Each named turn below is shown by a few rows before and after it. Which turns, in which order, take the first row of each later pair to the second? The first pair is answered.
A:
[-0.87,-1.73,1.43,1.36,0.83,-0.17,2.57,-1.16,-0.12,-0.38] -> [1.36,2.27,-1.83,-1.33,0.17,0.78,0.93,0.01,-1.80,0.71]
[1.06,0.25,2.81,-1.42,0.34,-0.28,0.37,-1.58,-1.60,2.79] -> [1.12,0.15,2.45,-1.35,0.40,-0.16,0.64,-1.66,-1.85,2.60]
[-0.56,-3.86,1.47,0.54,2.30,0.98,2.31,-0.31,-3.39,-0.62] -> [1.91,0.77,-1.79,-3.40,1.80,0.71,-1.37,1.55,-3.68,1.07]
R:
[-3.66,-3.94,4.54,0.76,-0.44,-1.94,-0.43,-0.94,3.11,-1.44] -> [-3.41,-2.36,5.18,-2.68,-0.81,-0.55,-1.69,2.37,0.86,2.17]
[0.41,-0.71,1.70,-0.10,-0.47,-3.09,-1.86,-1.18,3.81,-3.59] -> [-1.40,-2.72,4.19,-0.02,-0.10,-1.90,-0.48,0.16,2.86,-2.05]
[-1.67,-1.19,1.61,-0.39,0.94,-0.37,1.26,-0.13,1.10,0.78] -> [-1.21,-0.22,1.12,-1.60,0.77,-0.24,0.41,0.89,0.48,1.75]
Q:
[-2.32,-0.02,-1.68,1.19,2.13,-2.22,-0.02,0.19,-0.19,-1.66] -> [-2.67,-0.45,-0.93,1.28,2.16,-0.95,1.22,0.64,-1.65,-0.91]
[-0.22,0.48,-1.78,-0.61,0.62,0.20,1.89,1.04,-0.48,-0.99] -> [-1.43,-1.15,0.75,-0.78,0.68,-0.59,1.25,1.47,1.04,-0.01]
[-0.48,-0.50,0.56,1.64,2.32,-1.37,0.64,-2.18,0.51,-1.16] -> [-0.35,-0.55,0.06,1.85,2.33,-0.20,1.61,-1.71,-0.53,-0.88]
[0.98,1.95,-2.96,-1.24,-0.62,-1.42,0.38,-0.96,-1.11,1.08] -> [-1.36,-0.87,1.20,-1.52,-0.73,-0.52,1.06,0.96,-1.47,3.06]
Now pairs of rows:
(2 to 4 turns a pair)
[-0.43,-0.37,0.88,-2.04,-0.95,0.45,-0.56,2.18,-1.62,2.50] -> [0.67,0.10,-1.44,-0.07,-0.72,-2.44,-1.89,-1.34,1.93,-1.23]
Q, R
[-0.63,-1.54,0.09,3.53,0.39,-0.33,3.82,-0.95,0.03,-1.89] -> [0.50,1.94,-0.58,-2.13,-0.32,0.67,0.15,3.61,-1.65,2.46]
R, A
[1.91,2.19,-2.78,-0.10,0.07,2.07,1.07,0.08,-2.54,0.33] -> [-0.62,-0.56,1.69,-0.44,0.11,2.65,1.39,1.94,-2.69,2.55]
Q, Q, Q
[0.47,-0.61,-2.38,1.12,0.17,-1.96,0.01,-3.80,1.75,-2.49] -> [-1.23,-2.08,1.10,-0.65,0.09,-2.99,-1.64,-2.08,3.24,-0.39]
A, A, Q, Q
[-0.49,-0.71,-1.02,2.05,-0.15,2.02,2.29,-0.15,-1.88,-1.36] -> [-1.64,-1.30,1.67,-0.22,-0.13,-1.48,-2.16,0.70,2.49,-0.10]
R, Q
[-1.12,2.10,0.92,-3.29,0.79,-0.08,-2.64,1.92,1.84,1.86] -> [-3.08,-0.88,3.69,-1.52,1.03,0.36,-0.58,1.56,1.87,1.82]
R, R, R, R
[0.63,2.37,-0.89,-2.07,-0.44,-1.28,-2.20,1.45,1.68,0.08] -> [0.41,0.26,-1.47,2.25,0.24,0.33,2.46,-1.01,0.10,-2.70]
R, R, Q
[-1.48,-1.53,2.42,1.37,1.08,-1.69,-0.17,-1.74,2.28,-0.76] -> [0.92,2.71,-1.31,-1.91,0.62,-1.41,-2.41,-0.22,1.11,0.80]
A, A
[-0.74,-2.26,0.24,2.77,-0.01,-2.66,0.10,-3.08,3.50,-3.23] -> [0.69,1.01,-2.42,-0.03,-0.63,3.27,2.84,1.32,-4.70,1.05]
R, A
[-1.21,-2.92,0.55,0.67,0.56,-0.85,1.74,-2.98,3.38,-2.12] -> [1.30,0.62,-3.77,-0.35,0.25,-0.25,1.01,-3.24,1.99,-2.54]
R, Q, A, A
[1.77,1.83,-3.54,0.42,-0.08,1.71,2.43,-0.61,-3.30,-0.31] -> [-2.23,-3.45,3.63,0.72,0.17,0.79,2.06,0.52,-1.01,1.38]
Q, R, A
[-1.02,-3.50,2.29,2.34,-0.30,0.49,2.89,-1.56,-2.61,0.42] -> [-0.30,-0.66,2.46,-3.04,-0.80,-1.12,-2.57,1.73,-0.77,3.66]
A, Q
[-4.83,-3.71,4.24,0.73,0.84,-0.51,1.61,-0.39,2.63,2.01] -> [-4.89,-3.83,3.91,1.49,1.12,0.14,2.46,-0.33,1.86,1.95]
A, A, A
[3.33,4.89,-3.14,-3.13,-0.74,1.01,-1.25,1.12,-2.53,1.21] -> [2.63,4.54,-1.42,-4.39,-0.54,-1.06,-3.84,1.41,0.39,1.60]
Q, R
[-0.81,-1.31,1.26,1.04,0.26,-1.78,-0.78,-1.35,2.52,-1.05] -> [-1.18,-0.37,2.41,-1.75,-0.10,-0.22,-1.70,1.53,0.54,2.18]
R, R
[0.68,1.84,-2.51,0.72,-0.11,-0.47,-0.03,-2.43,-0.64,-1.75] -> [-1.56,-1.86,1.40,1.97,0.27,-0.47,1.03,-2.40,0.02,-1.36]
R, Q
[1.49,-1.91,-1.95,1.17,1.74,-4.43,-3.93,-3.94,3.58,-1.94] -> [-2.01,-5.66,4.76,-0.80,1.55,-0.53,-1.71,0.77,-0.49,3.60]
R, R
[-1.82,-0.81,0.55,-1.93,-1.45,-1.04,-1.52,-0.65,-1.85,2.23] -> [-1.92,-1.30,0.96,-1.65,-1.60,-1.88,-1.64,-0.94,-0.90,1.67]
R, Q, A
[-1.16,0.18,-1.27,4.34,-0.04,1.82,6.09,2.03,-3.30,-2.29] -> [-2.97,-0.72,3.49,0.09,-0.33,-4.52,-2.14,3.27,4.95,-0.56]
R, Q
[-1.60,-2.47,3.41,0.73,0.60,-0.63,1.61,-0.10,-0.32,0.06] -> [1.06,0.62,-1.55,1.28,0.45,-1.88,0.81,-2.49,0.48,-2.75]
Q, A
